50 stands for zero in the data rows.
Here are some points, one per row:
[42. 41. 61. 62. 70. 62. 71. 37. 25. 62. 62. 38. 62. 47. 61. 52. 69. 99. 64. 54. 38. 19. 40. 61. 55. 48. 65. 28. 53. 27. 76. 87. 36.]
[67. 66. 39. 61. 44. 57. 74. 34. 28. 70. 64. 42. 54. 40. 24. 50. 76. 39. 61. 60. 54. 56. 54. 24. 46. 74. 20. 31. 66. 57. 84. 24. 68.]
[36. 34. 37. 89. 52. 53. 26. 66. 72. 63. 31. 54. 29. 44. 50. 29. 39. 50. 32. 31. 39. 79. 82. 46. 52. 65. 41. 16. 53. 31. 62. 54. 52.]
[56. 91. 61. 47. 53. 46.  1. 54. 49. 67. 34. 58. 67. 83. 70. 65. 88. 66. 53. 36. 46. 66. 45. 31. 64. 57. 30. 56. 49. 38. 42. 30. 72.]
[64. 41. 50. 22. 41. 27. 65. 47. 39. 33. 57. 54. 41. 55. 61. 72. 20. 68. 41. 54. 37. 33. 52. 61. 32. 69. 25. 18. 37. 20. 11. 61. 60.]
[43. 53. 52. 43. 39. 60. 68. 35. 52. 19. 40. 43. 39. 24. 31. 67. 55. 84. 41. 41. 61. 70. 70. 21. 54. 42. 42. 61.  5. 69. 66. 44. 39.]
[37. 61. 48. 79. 60. 69. 61. 73. 31. 44. 55. 76. 52. 18. 71. 47. 28. 57. 87. 27. 46. 58. 41. 72. 52. 41. 43. 53. 41. 74. 29. 24. 50.]
[38. 42. 10. 38. 64. 58. 68. 63. 55. 18. 36. 40. 61. 51. 30. 52. 47. 52. 47. 48. 49. 76. 35. 63. 67. 82. 63. 23. 74. 39. 32. 46. 52.]
[57. 61. 26. 64. 31. 38. 34. 69. 77. 76. 60. 99. 29. 54. 38. 50. 58. 62. 31. 68. 35. 22. 36. 45. 77. 61. 37. 55. 65. 85. 46. 52. 38.]
[48. 42. 39. 26. 80. 62. 50. 38. 36. 39. 13. 80. 22. 56. 64. 43. 61. 27. 52. 60. 83. 57. 31. 24. 44. 62. 61. 47. 48. 38. 52. 67.  7.]
[54. 60. 52. 51. 57. 67. 11. 42. 52. 36. 65. 57. 96. 59. 12. 28.  9. 45. 27. 74. 50. 41. 51. 49. 64. 26. 51. 42. 13. 41. 52. 36. 31.]
[28. 99. 70. 58. 54. 59. 77. 31. 75. 86. 50. 48. 50. 53. 46. 57. 24. 39. 33. 45. 59. 70. 48. 52. 65. 60. 42. 57. 58. 69. 54. 77. 65.]
[51. 47. 63. 50. 63. 28. 50. 61. 52. 30. 49. 34. 36. 78. 66. 71. 11. 32. 69. 36. 43. 35.  3. 37. 58. 44. 64. 46. 47. 45. 92. 44. 51.]
[50. 50. 40. 63. 21. 31. 44.  9. 35. 41. 49. 54. 40. 51. 78. 29. 65. 44. 19. 30. 61. 50. 33. 59. 38.  6. 28. 25. 63. 65. 53. 41. 58.]
[ 4. 64. 53. 53. 51. 26. 34. 63. 63. 63. 42. 46. 68. 48. 29. 54. 65. 26. 86. 62. 72. 37. 59. 42. 24. 33. 17. 39. 48. 47. 37. 68. 46.]
[45. 56. 20. 25. 88. 86. 45. 31. 43. 61. 67. 20. 27. 56. 54. 58. 79. 42. 46. 44. 37. 27. 55. 94. 60. 53. 40. 62. 33. 66. 50. 41. 61.]
[70. 62. 22. 39. 43. 42. 44. 77. 31. 49. 22. 34. 58. 66. 65. 20. 42. 56. 34. 52. 66. 40. 58. 77. 20. 54. 45. 74. 48. 63. 71. 68. 70.]
[55. 36. 61. 64. 61. 33. 34. 64. 68. 41. 52. 64. 54. 17. 61. 63. 58. 41. 42. 53. 57. 41. 59. 64. 31. 85. 86. 48. 34. 37. 65. 41. 72.]
[62. 68. 70. 40. 41. 52. 79. 42. 79. 12. 70. 52. 46. 73. 51. 24. 76. 38. 73. 66. 46. 44. 47. 83. 47. 52. 84. 27. 46. 54. 46. 39. 52.]
[70. 43. 24. 28. 18. 56. 44. 43. 71. 91. 48. 54. 36. 16. 48. 74. 38. 40. 75. 50. 37. 86. 45. 75. 57. 30. 64. 41. 48. 30. 69. 50. 32.]
[24. 63. 39. 72. 44. 38. 64. 39. 53. 53. 44. 35. 51. 40. 62. 54. 52. 71. 43. 84. 37. 62. 24. 44. 22. 58. 86. 66. 39. 27. 23. 24. 41.]
[80. 71. 21. 67. 49. 42. 47. 41. 60. 52. 61. 39. 35. 58. 65. 52. 48. 34. 49. 34. 54. 22. 82.  3. 55. 48. 65. 46. 38. 62. 33. 62. 53.]
[71. 57. 86. 42. 59. 23. 39. 64. 61. 54. 22. 51. 57. 10. 37. 35. 34. 64. 52. 62. 63. 46. 74. 51. 76. 48. 45. 47. 77. 37. 42. 34. 34.]
[56. 44. 42. 48. 43. 67. 33. 40. 28. 62. 59. 26. 36. 39. 67. 58. 42. 47. 40. 58. 99. 34. 38. 51. 74. 50. 61. 61. 77. 63. 37. 53. 81.]
[45. 49. 67. 18. 72. 17. 49. 91. 56. 49. 68. 21. 49. 57. 51. 27. 43. 67. 35. 57. 33. 66. 46. 25. 22. 22. 75. 39. 48. 73. 41. 67. 48.]
[39. 37. 77. 41. 36. 82. 34. 56. 60. 33. 85. 68. 15. 35. 29. 54. 58. 58. 57. 53. 69. 70. 33. 55. 37. 63. 42. 50. 48. 26. 60. 57. 72.]
[66. 51. 62. 70. 52. 52. 13. 26. 54. 43. 38. 20. 43. 79. 34. 59. 45. 61. 53. 20. 34. 36. 57. 51. 13. 59. 48. 61. 80. 81. 38. 39. 10.]
[53. 32. 44.  4. 53. 70. 64. 33. 52. 64. 63. 84. 92. 58. 72. 53. 43. 64. 76. 27. 65. 52. 50. 40. 35. 67. 67. 48. 62. 63. 56. 41. 54.]
[33. 41. 47. 44. 34. 82. 79. 79. 48. 66. 24. 44. 55. 72. 43. 66. 64. 46. 22. 20. 64.  7. 55. 56. 49. 22. 62. 50. 63. 46. 57. 31. 54.]
[59. 37. 87. 54. 66. 59. 77. 58. 39. 76. 58. 49. 29. 56. 55. 36. 37. 28. 43. 64. 40. 52. 66. 43. 40. 50. 45. 56. 32. 36. 38. 35. 36.]
[82. 33. 64. 76. 50. 86. 66. 70. 78. 38. 51. 39. 85. 37. 67. 66. 68. 37. 42. 66. 42. 57. 34. 47. 43. 49. 12. 62. 46. 57. 46. 72. 37.]
[41. 38. 46. 46.  0. 64. 30. 61. 40. 60. 42. 23. 45. 62. 61. 19. 50. 44. 72. 49. 46. 36. 60. 29. 77. 71. 44. 75. 50. 53. 51. 55. 48.]
[16. 45. 41. 47. 51. 28. 51. 43. 50. 27. 78. 45. 56. 41. 76. 65. 51. 44. 45. 78. 50. 46. 76. 57. 77. 41. 25. 64. 69. 60. 75. 32. 29.]
[34. 41. 54. 32. 57. 52. 48. 39. 47. 25. 43. 68. 56. 31. 48. 30. 36. 33. 42. 51.  0. 49. 48. 24. 39. 33. 59. 77. 78. 27. 53. 69. 74.]
[52. 52. 49. 59. 51. 14. 69. 53. 30. 57. 87. 38. 74. 52. 21. 23. 62. 28. 32.  3. 56. 64. 34. 65. 52. 56. 32. 74. 40. 41. 38. 54. 22.]
[61.  5. 61. 43. 60. 19. 53. 30. 41. 55.  8. 55. 53. 51. 34. 58. 60. 48. 63. 57. 24. 53. 34. 54. 77. 59. 60. 45. 24. 67. 35. 55. 76.]
[46. 52. 75. 56. 32. 57. 43. 59.  5. 37. 48. 74. 59. 59. 44. 90. 53. 41. 45. 61. 38. 77. 71. 67. 56. 46. 84. 40. 49. 62. 45. 79. 51.]
[63. 33. 40. 79. 74. 37. 62. 41. 61. 48. 56. 68. 42. 78. 23. 49. 46. 69. 78. 66. 70. 65. 70. 59. 47. 14. 41. 88. 52. 28. 47. 46. 67.]
These points spread out most along one direction. Take the direction at right angles to it along which they spread out most. Go by this last direction. How many in every 100 of the points above lie lower along it than each point below? Round to a whole number. More than half of the points above lie lower than the first one.
[51. 47. 63. 50. 63. 28. 50. 61. 52. 30. 49. 34. 36. 78. 66. 71. 11. 32. 69. 36. 43. 35.  3. 37. 58. 44. 64. 46. 47. 45. 92. 44. 51.] 63
[56. 91. 61. 47. 53. 46.  1. 54. 49. 67. 34. 58. 67. 83. 70. 65. 88. 66. 53. 36. 46. 66. 45. 31. 64. 57. 30. 56. 49. 38. 42. 30. 72.] 32
[43. 53. 52. 43. 39. 60. 68. 35. 52. 19. 40. 43. 39. 24. 31. 67. 55. 84. 41. 41. 61. 70. 70. 21. 54. 42. 42. 61.  5. 69. 66. 44. 39.] 37
[42. 41. 61. 62. 70. 62. 71. 37. 25. 62. 62. 38. 62. 47. 61. 52. 69. 99. 64. 54. 38. 19. 40. 61. 55. 48. 65. 28. 53. 27. 76. 87. 36.] 89
[82. 33. 64. 76. 50. 86. 66. 70. 78. 38. 51. 39. 85. 37. 67. 66. 68. 37. 42. 66. 42. 57. 34. 47. 43. 49. 12. 62. 46. 57. 46. 72. 37.] 45
[70. 43. 24. 28. 18. 56. 44. 43. 71. 91. 48. 54. 36. 16. 48. 74. 38. 40. 75. 50. 37. 86. 45. 75. 57. 30. 64. 41. 48. 30. 69. 50. 32.] 71
[52. 52. 49. 59. 51. 14. 69. 53. 30. 57. 87. 38. 74. 52. 21. 23. 62. 28. 32.  3. 56. 64. 34. 65. 52. 56. 32. 74. 40. 41. 38. 54. 22.] 13
[55. 36. 61. 64. 61. 33. 34. 64. 68. 41. 52. 64. 54. 17. 61. 63. 58. 41. 42. 53. 57. 41. 59. 64. 31. 85. 86. 48. 34. 37. 65. 41. 72.] 50
[46. 52. 75. 56. 32. 57. 43. 59.  5. 37. 48. 74. 59. 59. 44. 90. 53. 41. 45. 61. 38. 77. 71. 67. 56. 46. 84. 40. 49. 62. 45. 79. 51.] 68
[28. 99. 70. 58. 54. 59. 77. 31. 75. 86. 50. 48. 50. 53. 46. 57. 24. 39. 33. 45. 59. 70. 48. 52. 65. 60. 42. 57. 58. 69. 54. 77. 65.] 42
